Each row is where one point has got to under a steady rotation. How many ticks took it there?
The counts run from 0 to 409.
-8  -4  -7  12  2  8  -16  2  -27  1  1  -8  -12  -1  -1  -6  -15  3  2  -8  -23  4  8  -25  -10  -7  -1  10  0  -15  0  12  -15  -21  -19  -18  10  -3  15  -34  15  0  10  -12  2  -6  6  8
372
1  6  -11  11  22  31  -22  -10  -19  -8  -3  -2  -2  19  1  -3  -5  7  -13  -14  -14  12  -1  -7  -8  -11  -9  -6  9  4  -13  12  -7  -6  -5  -24  13  1  -2  15  2  -19  4  7  -10  -15  14  -7
390
11  21  -13  14  3  15  5  -23  -4  -18  -1  7  -4  -5  15  22  -1  1  -17  7  -7  10  -4  0  11  -10  -2  -4  13  1  0  -1  -23  16  -3  -4  13  8  21  -15  12  -24  11  14  1  -1  -7  3
120
6  6  11  -1  0  -7  -12  3  4  -4  -19  -11  5  -29  13  10  1  8  9  17  -5  20  -1  28  -11  5  -3  -9  -1  9  -5  -20  1  28  14  14  15  -10  2  11  10  -3  6  1  12  -18  1  12
295
9  2  2  -1  11  3  -3  14  2  8  -4  -6  22  -15  -5  12  19  -21  -2  -3  4  8  -5  16  -16  18  1  -8  -37  5  -3  8  -5  16  14  0  2  0  3  34  9  -3  -3  1  8  2  6  2
6
13  6  10  9  2  -2  -20  13  1  -1  -3  23  -18  -13  10  19  -13  -11  -9  4  -11  22  -9  14  -3  -4  1  -3  17  -6  2  -32  -9  -3  11  1  11  -24  -5  14  12  0  4  -5  9  1  8  -3
70
3  -7  -3  3  8  -5  2  17  -5  23  -1  13  16  -10  -24  22  13  -19  -3  -21  -2  1  -7  8  -1  5  11  6  -16  1  10  14  -13  3  9  9  -9  -4  6  30  -4  -7  -10  -19  -5  5  2  -3
2
12  8  -16  0  -1  17  1  6  -18  -2  3  -21  28  21  17  3  -2  -1  -20  9  -2  3  -2  -8  7  -3  10  -10  -5  -19  -1  5  -3  3  -2  -18  25  -5  -21  1  -6  10  -11  9  9  -11  15  4
189
11  1  -12  -9  7  10  9  0  -10  5  5  2  15  27  8  14  -2  -8  -14  6  10  10  -16  -8  -9  -9  7  14  5  -20  16  11  -18  -12  -18  -8  6  -11  -16  16  3  7  -14  0  5  8  11  -15
196
4  11  -1  2  7  -26  7  -14  1  -9  1  15  8  -7  8  29  -8  -5  -8  -2  16  -5  -23  1  1  -17  15  11  16  2  9  4  -18  16  7  9  5  6  4  -23  11  -7  -2  15  -8  13  -3  -4
128
16  3  9  6  -1  -13  -6  7  25  -13  7  16  2  -17  2  -18  15  -8  -4  5  -7  -6  -12  19  -18  5  3  0  -3  29  -8  -20  -2  21  12  6  -11  -9  10  15  3  -2  8  2  -7  5  2  14
61
11  -13  4  2  2  -15  3  3  -2  4  11  13  13  -18  -2  5  -3  7  -6  -16  -7  4  -27  7  -5  -15  26  -10  25  10  -5  3  -1  3  16  8  8  -1  -1  -10  -21  -12  -2  29  -11  -3  -3  -10
343
7  -1  -13  2  -14  19  1  20  -30  16  5  1  14  16  3  -19  -2  -6  -7  -2  -15  0  8  -20  5  -4  10  4  -12  -18  11  -5  -8  -9  -12  3  -9  -20  -2  5  -4  8  -7  -14  8  -8  10  6
209
15  -4  6  7  -8  7  -1  20  22  2  8  18  -16  -8  2  -25  1  -8  -5  3  -5  1  -7  11  -18  -1  1  -7  1  21  -12  -15  -1  -16  19  -2  -17  -16  1  10  -11  -1  12  13  3  4  -14  -22
55
17  -8  -2  -11  -11  16  6  8  10  -2  1  -11  5  -7  -2  -31  2  4  0  7  -7  -5  11  14  -12  5  6  -6  -21  29  -14  -7  7  -15  -6  -6  -9  -17  -10  3  -12  12  5  9  -3  2  -14  0
43
6  -4  -10  -7  14  -8  7  5  8  6  13  2  14  24  4  -13  7  -12  -5  5  22  -11  -15  -7  -14  -2  4  32  -3  -5  5  28  -6  2  -1  2  -11  8  -3  1  2  17  -12  -3  5  14  6  -9
199
7  -12  7  -2  7  -25  1  7  20  5  5  2  14  -9  -15  19  9  -19  0  -10  4  -2  7  12  0  14  6  10  -9  12  -6  5  2  -2  -6  -13  8  -2  -20  7  10  13  -13  -17  9  35  1  0
21
6  4  -10  18  -31  3  2  19  22  7  8  11  -13  -14  11  -12  8  4  2  11  -2  0  8  5  2  -2  -13  -14  4  7  -12  -13  5  15  20  17  -18  -1  27  -1  5  -8  5  -7  7  -6  -15  1
281
6  -6  -10  -11  2  -9  2  8  -19  2  4  2  29  20  -5  -16  6  -10  -2  -5  1  -13  -9  -4  -12  -5  20  19  -6  -7  17  2  -2  14  -6  16  -18  -13  -15  8  -13  18  -15  -3  -8  -6  19  12
204
-3  -9  6  -14  1  -17  -1  -36  -3  -13  -14  5  -1  -9  -8  -5  -9  9  14  -7  -16  -3  11  5  1  -11  8  9  5  24  -3  -11  2  11  -20  18  -1  -16  4  -13  4  -7  -2  1  -17  -6  -2  18
97
7  3  -6  5  3  1  -9  10  -15  -8  10  -10  9  -18  15  -6  4  17  -8  13  -7  14  -22  -3  -15  -4  6  -11  19  -8  -7  -9  4  13  13  -3  17  4  1  -16  -7  -13  10  18  3  -19  12  12
351
5  -2  -12  -4  17  -11  8  -11  -13  -4  2  -4  36  20  -1  25  2  -14  -12  -12  7  -5  -9  -4  8  2  18  -1  -5  -6  9  21  -11  7  -10  -11  16  4  -21  6  -4  3  -21  17  -4  7  14  -1
184
-13  -12  -10  11  7  3  6  -5  -24  11  -5  1  -8  10  -23  12  -4  2  -5  -20  -11  0  9  -22  6  -15  -4  15  1  -13  3  31  -10  -10  -7  -3  -3  17  20  -16  13  -8  -1  -12  -5  -5  -3  -5
159
0  -21  -6  12  -1  -11  3  39  15  24  6  -2  9  -16  -16  -19  13  -13  2  -22  1  -11  1  8  -10  12  6  -7  -19  5  -9  14  10  -1  24  4  -9  5  2  14  -7  5  -7  4  11  3  1  -11
4
12  4  2  6  1  -3  -9  3  -20  -4  6  -3  25  -29  11  12  -2  -8  -13  -7  -9  9  -18  2  -5  -2  24  -14  3  0  -1  -11  -17  -1  3  -9  16  -11  -3  -21  -11  -7  7  28  -2  -4  5  5
347
9  -17  -2  -17  -8  3  -1  8  -7  3  -1  -14  21  1  -7  2  0  -4  0  -3  -14  2  12  11  13  13  8  -10  -6  2  -8  -16  15  3  -20  -12  12  -28  -20  8  1  22  -9  -14  13  10  0  12
27
-13  -9  -2  -5  0  -13  -1  17  -13  2  6  -4  -9  3  4  -9  -16  13  7  -1  9  1  -10  -11  -7  -25  3  13  29  -21  1  11  5  -6  11  16  9  1  6  -30  -3  6  -5  4  7  -14  1  -8
142
0  1  -7  15  -6  -4  -1  25  -4  6  2  10  8  3  -15  -9  7  -31  -7  -27  -12  -18  25  -9  6  18  3  -6  -36  0  -3  3  -12  7  -2  -6  -19  0  9  14  6  6  -10  -15  4  5  5  10
222
-1  3  -8  11  16  3  -6  11  4  -6  2  1  -2  21  2  -14  -3  5  -5  -26  5  -6  -12  -5  -3  -9  4  -13  3  8  -22  16  2  -12  8  -23  9  6  -14  -3  -8  -8  0  23  -5  -4  9  -30
395
18  -13  -1  -22  0  -8  7  -6  20  -5  7  5  12  0  -13  -17  9  -6  7  2  -2  -11  -1  5  -18  10  11  3  -13  31  -8  -7  3  -3  -14  6  -17  -17  -2  10  0  11  -7  -11  -10  26  -14  4
41
1  -1  4  -4  -4  -19  0  -4  0  -3  2  2  5  -28  2  25  0  -10  1  11  -17  15  8  11  9  5  -4  0  16  4  -4  -15  5  23  -2  12  12  -8  13  -2  23  -8  -3  -26  9  13  1  21
298
19  1  3  -10  -3  18  11  -11  8  6  -12  17  -4  -5  0  13  -2  -14  -3  5  7  0  7  19  -13  -4  5  3  -20  15  14  -11  -15  -7  -1  7  -14  -27  8  28  2  1  8  8  -6  -2  -20  -16
271
7  -5  7  9  0  -17  2  12  9  -4  13  -2  7  -25  7  -3  2  8  -11  -11  5  -3  -23  -5  -10  -6  10  -10  7  13  -12  2  -1  -8  19  -6  2  13  1  -27  -18  -5  11  33  -5  4  -8  -5
344
5  9  12  0  0  -26  -9  0  24  -4  -10  -2  7  -28  6  -1  10  -1  7  16  1  5  -5  24  -12  11  -3  0  -8  16  -12  -12  8  31  17  14  5  6  11  -4  20  -3  4  -8  7  -5  -1  15
294
6  -14  -11  -10  1  1  -3  0  15  -9  11  -11  19  5  -3  -14  23  9  2  21  -7  4  7  5  -4  16  -12  6  6  20  -19  7  18  17  -18  -5  4  -11  -5  2  16  10  -10  -27  8  22  -9  11
29
4  -7  2  -1  7  11  -7  25  -13  21  -8  -8  20  -12  -5  12  9  -19  -4  -18  -11  7  12  12  6  21  11  -19  -30  -5  -3  -3  -6  3  11  -11  8  -17  -6  30  -4  -1  -10  2  8  -7  3  7
7
17  -2  -9  1  -10  25  -3  -2  22  -5  12  2  -5  -3  0  -20  15  4  -4  23  -13  6  -4  0  -22  4  -9  11  -2  24  -11  -8  -2  -2  -3  2  -20  -2  11  18  12  -4  7  -14  -6  5  -11  2
49
